Rotation paths and how fast each direction turns (degrees a step)
Each turn is a multiple of 5 degrees from 10 to 175, or 0.
Each row of a path follows its step; steps can be skipped.

step 0: [ -4   6  -8  10  20 -10   9 -11   2  -3   4   6  14  -6  -3  -2  14  -6
  16 -10   5  -2 -11 -22   9   4   8  -4  -1 -10  -9 -19  -1]
step 1: [  9 -18 -16   9  24  -3  -1  -7  -8  -7  -9  -2   0  -1 -18   6  14   2
   0 -15 -11  -9   0  -5   4  -2  -2   5  17  -3  -7   6  -1]
step 2: [ 10  -9  -9  -6  13  10 -10  -2  14   5 -19 -25   8   3   2   5   3   1
 -16  -3  -6  10   5  -6   0  -6  -5   4  10  18   7   0   0]
step 3: [  9   3  -2  10   8   9  13  16   1  16   1  -6  -7   0  24 -11   0   6
  -1  -1   0   6   4  -5   1  -4  -2  10  -3  22  19   3  -1]
step 4: [ 10   1   9  13  -7  12  14   4  -6  10   9  -5 -10   9   9   2  -7   7
   9   5  -2  -5   5 -12  20   7  -9  -9  -4 -14  15 -16 -11]
step 5: [  9  -9  -2  -5  -3   2   6  -6 -18  -2  13   2   1  15   2  -1  -9  16
 -16   8 -15  -6  -1   6  -1  13  10 -11  12 -22   7   2  -1]
step 6: [ -3   3   4 -19 -12 -13 -14   1  -9   9  11 -18  14  -2  -2  -9  -1  14
 -11  -4   1   7  -1  -6 -12   7  14 -14  11   0  -6  -3  -6]
step 7: [-18  -3   3   2   0 -14  -5  11 -15  -2   2   3  19 -10  -8 -16  -1   4
  16  -7  -5   4  -9  -7 -20   0   0   3  -5  12  12  -4 -12]
step 8: [-22  -4   7   0  -2   7  10 -12  -8  -9  -7  -6  -1   4 -20  14   0   4
  21  -5 -13  -3   7 -12   0  -3  -5   9 -14   9  -1   0 -13]
step 9: [ -3   6  -7  -2  17   2  14  -9  -3  -8 -10  -8  11  15   2  26  -1  16
  -6   7   0   2   0   5  -8 -13  -3   2 -18  -2  -7  12   5]
[ 0 -1  1  1  1 -9  1  1  5  1  5 -1 -1  3 -2  1 -2 -7 -1 -9 -3 -3  0  1
 -5  6  4 -6  0 -3  1 -2  3] => 60
[ 4 -4 -9 -2 -4 -3  2  2 -5  4 -4  1  3  2 -6 -2  4 -1 -6 -2  4  2  0  1
  1 -3  0 -5  3 -5 -5  0  1] => 80
[ 3  0  1  1  1  3  6  4  4 -1 -5 -2 -2 -3 -2  4 -5  0 -4 -9  1  2  0  3
  1 -7  3  2 -6  0  3  1 -5] => 55

step 0: [  0   8  -3 -12  -3   1   4  -1   4   0   8   1  -3 -14  -9   2   8  12
 -13   5 -20  -6  -2  -8 -14 -28   3   2   6  -9   3   7 -10]
step 1: [  0  -8  -2  -7  12   7  -6  -8   4   6  10  -1  16   5  13   2 -22 -13
   2 -12 -14   1   1  10  -6 -13  -6  11   0 -11  -6  12  13]
step 2: [ 12  -9  10   3 -15  -5   9  -3  -5  22  -3   7   3  -1   3  -1   3  23
  -5  -6   2  -6   2   4   4 -10   5   3  -7   5 -11  21   8]
step 3: [-12 -13  -9   0  -1  -3  -2  -9  -4 -11   6 -24  -6  -5  -2   3   7   5
 -14  -6 -11 -18   0  -2 -11 -15   2   2  -9   6  -9  -4  13]
step 4: [ -4   9  22 -12   5  -2 -12  -3  -6   7   5  -8  14   3  -6   3   1   0
  -4   9 -16  -4  -6  14  -9  -4   2  19  12  -3  -4  12  -2]
step 5: [  2  -3   3  -4  -2   2  11 -14   0  13  12   3  -1 -25   2  -5  -8   7
   3 -11   0   7   4  -7  -7 -30   7   1   4  -5   2   9  -4]
step 6: [  0 -17  -6   4   5  -2  -1  -6   7   7  -7  -4  14  18   2   6  -2  -1
 -15 -13 -12   4 -11  -4  -4 -14  -3   5  -2   2 -11  13  21]
step 7: [  6   1   6  -5 -16 -10   5  -2  -4   2   4  10  -5  -5  -2   4   2  15
 -13   9  -8 -24   1  13  -5  -6   6  17  -8 -13 -11   7   6]
step 8: [ -5 -11   0 -14   8  10 -10  -8 -13   4  21 -22   4  -7   1  -3  -3  -1
  -1  -3  -8 -11   8   2   5 -23  -7   5  -7   9  -1   2  -2]
step 9: [ -7  -1  18  -6  -3  -8   5   0  -3  21  -6 -10  12  -2   5   5  -4   4
  -4  -7 -15   6  -6   0 -21   2   7  -2   6   3  -2  25   1]
[-8 -1 -5 -3 -6 -4  4 -7  2 -1 -4  4 -3 -7  5  2 -5 -1  1  1  1 -3  0  1
 -3 -1  0 -3 -1 -1 -2 -3 -5] => 155
[ 1  1  1  0  4  5  3  5  6  3 -6  3  1 -4  8 -3 -1 -4  1 -6 -2  6  2  2
 -3 -4  0 -2  4 -2  0  4 -1] => 85
[ 2 -1 -6  0 -3  1 -1  3 -5  0 -1  3  1 -2  6  1  4 -2 -4  1  3 -4  6  5
  3  1 -7  0 -7  0  2  7  5] => 70
[  3   6   1 -10   1   0  -5  -3  -1   0   8   0   7  -3   2   2  -2   3
   1   1  -2   6   2   0   1   2  -2  -6  -2  -3  -1  -2  -2] => 95
[-2  7  2  0 -7  0 -3  2 -2  0 -4  1  7  5  5 -4 -4  0 -1  3  1  0 -3 -3
 -1  4  7  5 -3  1 -1  5 -1] => 145

step 0: [  8 -17  -4   7  -1  -8  -1 -14 -15  13  -5  -9  29 -18  -8  11   7  -1
  -1  -1  -1  -6   1  -7   4 -17  -6  -7  -8 -16 -17   4   5]
step 1: [  7  24   0   2  18 -20 -14   7   3   6   2  -9   7  -4  -5  17 -12  13
  -3   3   9  -1 -18   7   0 -24 -14  -1   2  12  -1  -5  -1]
step 2: [ 16 -12  -1   5  11   0   3  10 -13   1  10   7  -7 -21 -18   4  -1   0
   0 -18  12  -2  -4   7 -14   8  -3  -5  -3  28  -2  13  11]
step 3: [-11  -5 -19  10  17  -2  -3  12  -9  -3   0  -4  21  -7 -13   8  -4  14
  11   2  -6   8   3   7   0  10   3  -1  12 -19   1  26   7]
step 4: [  9  -8 -13   1  -5  -9 -18  17   5  -2  -3   1  27  -2  16   6 -10   5
   0  -2  -8 -12 -22   5   9   4  12  -6 -10  16  12   1  -7]
step 5: [ 26  -1   3   4   0 -13  -7  -6  -9  -5  -1   9   7   5 -19  15   9  14
  -2 -10   8  18  -6   4   3  19  15   0 -17  -2  -1 -12   5]
step 6: [  6  -1   7 -10  -8  10   1  11   0  -1  13   3  19 -17  -1   7   2  18
  -4 -10   5   5 -13   4   7  -4 -17  25  -5 -22 -11  10   6]
step 7: [  3 -11   0  20   4  -6 -12   9   4  -8 -13   2  15 -19 -11  -6   5  -3
 -29   3   1  -6 -16  12   3 -15 -12 -12   2  -4   1 -11   4]
step 8: [ 10   2  -9  -1  16 -18 -24  -5  -9   9   4 -17   9   3  -2   3   0  -7
 -13 -16  10  11  -2  -7  -1  -3  -2   2   2  12 -19   9  23]
step 9: [  5  -6   7   0  17  -2   4  15  -6   2 -16  -9   8  -8  -7  15  -9  -1
  18 -19  18  -7   4  14   4 -16  -3  11 -13   0   7  19   3]
[ 3 -4  1 -5 -3  6  0  0 -2  3 -2 -1 -1 -5  5 -5 -4  0  0 -6  0 -2 -5 -5
  6 -1 -3  3  1  7  3  4 -6] => 155
[ -2  -6  -1 -10   5   5   1   2  -5  -5  -3   3  -2   0   1   7   1   0
   1   1  -2  -4   2   0   2  -1  -2  -1   0  -7  -3   2   1] => 115
[ 2  7  5  0 -2  6  0  8 -5  0  4  2 -6  0 -3 -1  5  1  7 -3  3  4 -1  4
  1 -4  1 -1 -3  1 -1 -1  0] => 95

step 0: [  4  10  -8  -9   0  -2  -2   8  -7 -16  20  11  -1  -7  12  12   2  -3
 -18   3  -9  16  -6  -8  -5  -1  -5   0  -5   5 -21   0 -24]
step 1: [ -8   6  13   2 -20   6   6  -7  12 -27   8  -6  -8 -12  -4  -3   0   2
   1  -3  18  -2  -8 -25  -6  -8  -3   1   2   4  -4  12 -10]
step 2: [ -7  12   3   8  -9 -16   8 -11 -11  -2   1  -1  -6 -16  -3  12   7  -2
   4   2  -6 -32  -3  -1  -8  -3  -3  21  -9  -9   5  18  -3]
step 3: [ -2  14  -8  -3  -4   4  -1  11 -21  -6  -8  10   4  -1   5  27   2   3
   3  -5  -4   2 -20   2   2  17   1  10   5 -10 -20   5  -8]
step 4: [ -2  -6  14   3 -13  19   6  14  -2 -13   2  16   9   0   8   3   5   1
 -15 -16  25 -14 -10 -12   9   8   0  -4  -2   1  -3   7  -1]
step 5: [ 19  -2  13   3  -7 -13   9  -3   1   3   2  -1   6 -18  -5   9   3 -14
 -14   4  21 -22  -1   9  -5   9  -4   8   2  -7  12  -1 -13]
step 6: [ 18  -4   5   2  -7  -2 -10   1 -12  -4 -10   9  -8 -11  13   8  23   4
   7   0  -2  12  -3   6 -12  10  12  17  12 -13  -5  -7 -19]
step 7: [  0  -6   9   0  -7   9 -13  -5 -14 -19  17  16  -9  14   8  -2   8  -6
 -14  -2   2  -1  -9 -15   0   8  19 -10 -11  -2   1  -3 -14]
step 8: [  8   7  16  -9  -2  -3  24 -16  13 -14  21  -2 -13  -7 -10   3  -6  -4
  -8  -5   0 -10 -12  -1  -6  17   5   2  -1   0   6  -5  -7]
step 9: [ -3   3  -1   5  -5 -14  19  -8  -2  -5  12   8  -1 -19  16  10  11  23
  10  -9  -9   6   9   2  -6   7   0  19  -4 -10  -2  -1 -13]
[ 0 -2 -3 -2  0 -1 -4  1 -2 -3  1  6  2 -6  0  5  4 -2  3 -3 -4 10  4  4
  5 -1  2  1  0 -1 -8  0  2] => 115
[  6  -2   1   3   0   1  -7  -3   0  -4  -5  -2  -3  -2  -2   1   1  -3
  -1   8   1   3   1  -4  -4 -10   2   2   1   3   1   4  -4] => 70
[-1  5  2  6 -3 -9  1 -2 -1  4 -3 -3  6  5 -2 -3  4  0  2 -3 -1  1  6  1
 -3  0  4  2  3 -5 -2  3 -4] => 100
[ 2 -5  6 -2  0  1  4  3 -1 -4 -2 -4  3  3  2  6  1 -5  9 -2 -3 -3  3 -3
 -4  1 -2 -3 -7  1 -3 -3 -3] => 0
[ 2  0 -4 -4  4  1  2  1 -2  5 -1 -6 -5  2  9  6  0  7  0  1 -1 -2  2  5
  2 -3  2  1  3  1 -4  1 -7] => 115
[ -1 -11   0  -3   2  -3  -2   3   5  -2   0   3   0   3   1  -4   1  -3
   0   2  -1   0   1   3  -1   9   5   1   5   1   4   2  -6] => 40

step 0: [  1 -13 -12   1  -3   6  -1  -1  -1  -5  -2  -9  -3   3 -17   5  -7 -16
  30  -5  -3   9  -9 -12  -4   1 -16  -2   6  15  -4 -11   0]
step 1: [  4   1   1  -3   0   3  -4  -4  -4  -3   9 -15  -3  -6  -3 -11 -11  14
   1  -8  21  10 -10   3  -6  -5  17   9  -4   2  31  -9   6]
step 2: [ 14  -1  -2 -13   2   2 -15  -1  13   5  10  -8  -6  -6   0   8 -10 -10
  -6  12  -7   9   1 -19  10 -16   5  10  11  12  -8  10 -11]
step 3: [-19 -15  -7   4   3  12  10  -9   2   0   3  10   2  12  -7 -10 -10  -5
 -11  -5  16  -2  -3   3  -8  -1  -7  16   7  24   6   4  -8]
step 4: [ -8   3   9 -14  -3  -6   0   5  -3   0   7 -14 -12  -4  -8 -24  13   7
  -2   6 -10   4 -17   3   1  -5   4  14  -3 -11   0  14 -21]
step 5: [ 11 -15 -13  -7   1 -14   4  -6  10  -7  -5   4  -6  20   8   1  -7 -16
  18   2  -4  11   3  -7 -10   9  -9   9   4   0   0  -5 -18]
step 6: [ -3  -8   2  -5  -9  12   9  -6  -5  -5 -12 -17   2  -6 -13  -5  -1   3
  15 -12  -2   6 -19   3  -6 -15  -8  -6  -7  10  24  -7   1]
step 7: [ 12  -2   7  -9  -5  -9 -24   3  11  -3  19 -12  -9  -9  -6   3 -12   9
  10   5   7   6   2  -6  -7   6  19   4   8   6   7  -5 -10]
step 8: [ -2  -7 -13   3  15   9   1 -10   0   4  -2   3   3   7  -3   0  -9 -22
  -4  -3   8   3  -7 -24   6 -18   6   5  15  14   8   7  -2]
step 9: [-10   2   2  -4 -10  14   2   1   0  10  23 -13  -6  -2 -13 -20  -1   6
 -10  -3  12  10  -2  12 -10  -8  -8  16  -2   6  -7  -2 -13]
[ 7 -3 -2 -2  7  2 -2 -1  5 -3 -1  2 -6 -7 -1  1  0  1  3 -4 -3 -1 -5  0
 -5  2  0 -6 -2 -1  2 -7  4] => 60
[-3  1  2 -5  7 -3 -3 -2 -7 -4  4 -1  1  2  1 -1 -7  2 -7 -4 -1  1  2 -2
  1 -4  0 -5 -2  5 -4 -3 -2] => 60
[ 2 -3 -8  2 -2  5 -1  1 -1 -2 -6  2  6  0 -4 -2  1 -3  0  5  0 -1  3  5
 -3 -7  2 -2 -3  4 -5 -5 -4] => 125
[-4 -1 -4 -2  0 -5  0 -1  2 -2 -5  3 -9 -2  5 -1  4  0 -7  3  0  3 -4  5
  0  1 -5  1 -4  4 -2  5 -2] => 55
[ 0  2 -4  1 -3  0 -2 -1  4  0  4  3  3  2  5  0 -2  4 -3 -3  6  1  5 -1
 -8  8 -1  2 -2  0  2 -6 -6] => 170
[ 7  4  4 -2  3 -2  0 -4 -1  2  2  8  4  2 -1 -3  3 -2  2 10  2  5 -1 -3
  2  2 -4 -5  0  4  3  0 -2] => 130

step 0: [ -5 -10  -8  -5  27   5   2   2   7  -1 -10  -5  -1   0   3 -12   1  19
  -5 -12   0  -8   6 -12 -28  -7 -12  -1  -3  -7 -12 -14  -5]
step 1: [ -7   6  -1   1  18  -5   2   5  -1  -4  23  -7   4  19  -2  -1  -4  20
   9 -12  -7   1   9   8  -1   4   6 -12   7  11  13 -11 -26]
step 2: [ -3 -16  -3  -6  22  -7  17   3  19  12   2   4 -10  11 -22   8 -19   4
   4  -9   7  14  -6  -7   3   5  -1  -6  -4   3  -7  10   2]
step 3: [  6  -1   6 -16  13  -8   6 -11  19  -8 -18   4  10   0   2  -9   0  14
  16 -14 -17  -6   6   6  -8  13  -1   5  -2  -2 -19   4 -13]
step 4: [-10  -4  -5 -12   9  15  16   2 -13   5   0   3   8  22  -7 -15  -7  16
   4   6  -4   2   0 -19  -9   8   4  10   3  13  -1 -15 -17]
step 5: [ 14  -3   6  13  17  -1  -1   2  12  -5  17   4 -17  20   4  -3 -12   1
  17  -6   4   5   0  -7  -5  27   8  -2   8  10  -4  -1   1]
step 6: [ -3 -12 -13  -2  22  -3   2  -4  12  -9 -20   6 -17 -10   0   0 -22   3
   4  -6  -2 -12 -14  -5  -2  -1  12  12  -5   8  -9   3 -20]
step 7: [-10   0  -2  -4   5  15   1   0  -1   1   1   0  -4  21   4  -8   0  22
  17  -4 -24 -12   3   3  13  -1   2  13  17   8  -9  15  -9]
step 8: [  0  -3  -8   0   8   9  18  -7  -7   8   1  -5 -18  12  -9  -9 -13  -4
   5  -5  -1  -6  16 -17 -11  20   5   3 -10  18   3  17   9]
step 9: [  9   4 -12  10  -2   8  -4   2   4 -18  -9  -5  -9 -22  -1  -9 -17  11
  20 -15  -5  11   3  -4   3  19   8   1   7   7 -12   1  -9]
[ 1 -2 -2  5  7 -1 -9  0 -1 -3  5  0 -4  1  6  2 -2  3  0  4  1 -5 -7 -2
 -3 -2 -2 -2  1 -1  2 -7 -1] => 70
[ 3 -1  1  0  0 -4  5  1  0 -4  1 -2 -3 -3 -2 12 -4  1  2  4  5  0  6 -5
  3  5 -1  1  4 -2  3  0  2] => 110
[ 3  6 -5  5 -1  2  3 -1  3 -1  3 -1 -4  7 -4  2  4 -1  1  8 -4  6  0  0
 -4  0  4 -4 -5  1  3  2  0] => 110
[ 2 -1  2 -2  1  4  1 -1 -6  2  2 -1 -5  0 -1 -5  5  1 -2  1 -6 -5  9 -5
  1  3  1 -4  0 -3  1 -9  2] => 95
